D: [126 182 105 172]
Q: [107 153 119 126]
J: [117 176 120 178]
M: [130 182 104 124]
N: [ 86 109 165 153]
G: [ 84 110 142 165]
V: [130 106 168 169]
L: [115 125 125 125]
W: [114 110 152 182]
X: [182 106 168 182]
B: [109 153 111 125]
K: [119 106 115 182]
places X: [182] => 0 3
places L: [125] => 1 2 3

C: [171 143 147 109 171]
U: [ 68 144 144 144  68]
Z: [ 67  95 140 118 171]
S: [ 65 116 147 157 171]
H: [ 66 141 155 127 171]
A: [ 85 152 149  74 171]
places U: [68] => 0 4
places Z: [140] => 2
places C: [171] => 0 4
places U: [144] => 1 2 3

bita: [150 141 159 132  98 146 132 104 168 119 119]
bulub: [146 130 137 145  81 152 159 112 172 101 125]
zir: [158 128 141 146 164  98 121 135  85 164 131]
sute: [131 110 131 127 127 143 152 110 163 127 141]
gal: [108 151 128 142  89 145 165 142 147  89 122]
zumel: [162 138 141 151 159 101 125 135  89 161 129]
Dezu: [124 165 135 146  78 166 175 181 181  89 129]
Zim: [133 121 117 124 190 118  90 150  99 168 138]
zuvi: [102 160 160 129 158 102 102 160  90 160 160]
gazi: [154 115 139 137 180  95 108 136  78 175 135]
fum: [156 125 140 174 167  98 117 134  85 165 120]
places zir: [131] => 10
places zuvi: [102] => 0 5 6
places Dezu: [175] => 6
places bita: [119] => 9 10
places zuvi: [160] => 1 2 7 9 10
places sute: [131] => 0 2
places bulub: [172] => 8

Lozet: [140 120 100 177 143 156 147  87  93 119 147  55 146 154 128 152 156 140
 144 103  56 102  91 128 137 147 147 176  97  94 122 109]
deseb: [108 145 138  71 147 132 144 146 146 146 109 163 149 108 154  82 110 103
 108 147 155 148 144 156 147 150  99 141  83 109 146 133]
muro: [114 144 136 142  97  77  93 139 173 146 108 152  92 102 124 126  99 117
 111 162 173 162 182 118  84 101 173 136 137  84 146  72]
Bupo: [140 120 100 129 143 156 147  87  93 143 147  55 146 154 128 152 156 140
 144 103  56 102  91 169 137 161 115 176 143  94 122 109]
bek: [140 120 100 177 143 156 147  87  93 119 147  55 146 154 128 152 156 140
 144 103  56 102  91 130 102 139 139  96 161 163 119 155]
ded: [124 169  90  98 147 138 146  91 147 170 131 115 140 140 162 101 142 117
 128 153 134 154 145 157 151 150 108  85  97 134 169 140]
zur: [133 131 129  56  87  82  85 128 150 132 133 136  83 137 104 146 138 134
 134 145 152 144 156 100 146  89 160 127 152 110 132  83]
places Lozet: [55] => 11
places Bupo: [143] => 4 9 28
places Lozet: [128] => 14 23
places ded: [140] => 12 13 31
places muro: [84] => 24 29

Gup: [103 103 156 103 157]
fifi: [167 175 109  67 114]
fetu: [173 149 130 103 155]
kas: [131 114 112  78 114]
finan: [155 153 153 153 104]
mog: [ 94 132 132 132 132]
legar: [142 143 142 148 179]
places kas: [78] => 3
places finan: [104] => 4
places mog: [132] => 1 2 3 4
places legar: [142] => 0 2
places Gup: [156] => 2
places Gup: [103] => 0 1 3

Y: [154 137 136 130  94 161 148 145 123  78]
T: [154 153 154 114  86 148 146 174 135  92]
R: [144 132 139 138 104 152 150 147 121  88]
E: [149 153 136 121  71 130 154 175 135  74]
P: [145 127 140 138 127 127 154 127 133 127]
F: [145 127 140 138 106 148 154 145 127 145]
places T: [146] => 6
places P: [127] => 1 4 5 7 9
places F: [154] => 6
places E: [149] => 0

vogul: [134 134 134 131 132 151 142  65]
lili: [129 143 125 123 142 124 125 149]
viful: [112  92 116 114  92  92 121  92]
raf: [120 128 115 131 109 129 131 129]
places viful: [92] => 1 4 5 7
places viful: [121] => 6
places vogul: [134] => 0 1 2
places raf: [128] => 1
places lili: [149] => 7

ruma: [144  79  80 104  79  80  80  80  79]
dato: [114 161 104 106 111 111 131 152 152]
ludu: [103  79 103  70  58 103 103 172 172]
las: [149 112 178 112  89 153 115 164 112]
places ludu: [103] => 0 2 5 6
places las: [112] => 1 3 8
places dato: [152] => 7 8
places las: [178] => 2
places ruma: [144] => 0
places ruma: [80] => 2 5 6 7
places ruma: [79] => 1 4 8

sisin: [141  89 158  95 109 156 120  89  89  89 134 159 117 106 120 166 122  92
 157 163 130 139 128 139 160 129 141 135 117 119 105 163]
fir: [107 137  64 142 108 103 100 144 121  84 104 115 123  92 120 172 134 142
 107 132 109 125 119 108 142 125 156 160 112  99 102 145]
zet: [105 142 142 101 151 168 127 137 172 113 123 180 162 123 120 107 111 145
 108 134  69 131 163 142 111 109 143 134 165 148 134 127]
zavof: [ 90 170  94 107 139 138 134 181 151  69 107 151 150 112 120 111  94 139
 119 110  98 131 137 134  92 101 152 138 150  94 123 137]
zevas: [177 156 103 129 100 140 156  83  81 151 100 117 103 106 120 174 110 114
 108 125 116 137 154 120 167 152 128 150  92 156 121 156]
sema: [103 154 111 147 137 133 106 116 165 103 113 141 140 101 120 145 133 178
 104 103  73 103 170 102 138 135 131 146 119 125 143 129]
Duvak: [106 163 115 116 119 154 141 168 136  77  75 133 136 139 136 106 129 123
 110 115 121 151 136 128  76 116 124 120 144 176 116 173]
geto: [159 202 135 157 127 132 135 169 127 100  93 116 121 102 120 127 133 104
 121  98  98 153 166 160 128 119 167 151 118 117 139 112]
Fus: [109 117  79 100 118 126 116 162 120  93 127 155 143 101 120 149 142 109
 117 174 114 145  98 143 127  97 175  95 149 105  86 145]
Fonuz: [144 142 172  83 127 182 142 140 118 128  95 162 143 145 120 100 118  96
 107 135 101 169 153 161 101 114 135 123 161 170 121 153]
nos: [136 121 117 103  93 136 103 135 112 110  57 100 124 140 120 146  98 113
  74 144  92 182 137 132 130 138 141 140 134 137  99 157]
kob: [111 144  68 143 109 103 101 155 131  81  95 109 126  96 120 164 130 137
 101 134  98 138 125 119 140 123  88 161 118  98 105 135]
places sisin: [89] => 1 7 8 9
places zet: [111] => 16 24
places Duvak: [136] => 8 12 14 22
places zavof: [94] => 2 16 29
places zevas: [156] => 1 6 29 31

Bune: [115 114 114 114 114 142]
gifi: [162 201 162  73  73  73]
ref: [171 171 171 163 163 163]
places ref: [171] => 0 1 2
places gifi: [73] => 3 4 5
places Bune: [115] => 0
places gifi: [162] => 0 2
places Bune: [114] => 1 2 3 4
places ref: [163] => 3 4 5

gef: [119 139 131 137 115 154 102  90 109 152 118 139 139  82 139 151 154 117
  96 154 139 109 141 100 154 119 121 121 133 133 167 114  74 119 154  83]
vozi: [111 131 136 132 117 168 124 121 117 148 137  95 105  97 146 152 120 107
  92 118 120 136 163 121 167 104 133 104 138 104 139 139 119  87 115  82]
bivem: [ 93 127 134 127 127 164 123  92 119 132 166 122 108 100 153 152 142 103
 123 115  86 155 149 155 144 110 129 101 121 120 147 101  97 103 103  88]
Rarur: [ 96 127 127 110 124 146 157  95  98 144 151 158 144  89 160 127 138 115
 115 123  78 117 127 125 140  90  92  90 112 126 158 107 107 109 111 107]
Tun: [105 130 120 132 107 184 153 138 104 157 124  92 108  89 136 130 106 119
 110 127 122 140 161 120 159  93 123  86 126  93 140 130 123  90 133  92]
Rigak: [ 90 135 130 124 122 157 121  85 118 139 155 122 103  84 151 146 155 100
 134 111  86 134 150 159 138 122 122 114 119 129 154  77  61 107 112  85]
did: [105 130 120 132 107 184 153 138 104 157 124 128 108 105 136 130 106 119
 110 127 122 140 161 120 159  93 123  86 126 102 140 130 123  90 133  97]
Radig: [123 130 105 167 109 162  99 114  94 140 105 146 148 100 144 149 132 154
 118 107 115 130 143  95 146 115 155  94 121 107 167 126 120 118 138  92]
places gef: [154] => 5 16 19 24 34
places Radig: [132] => 16

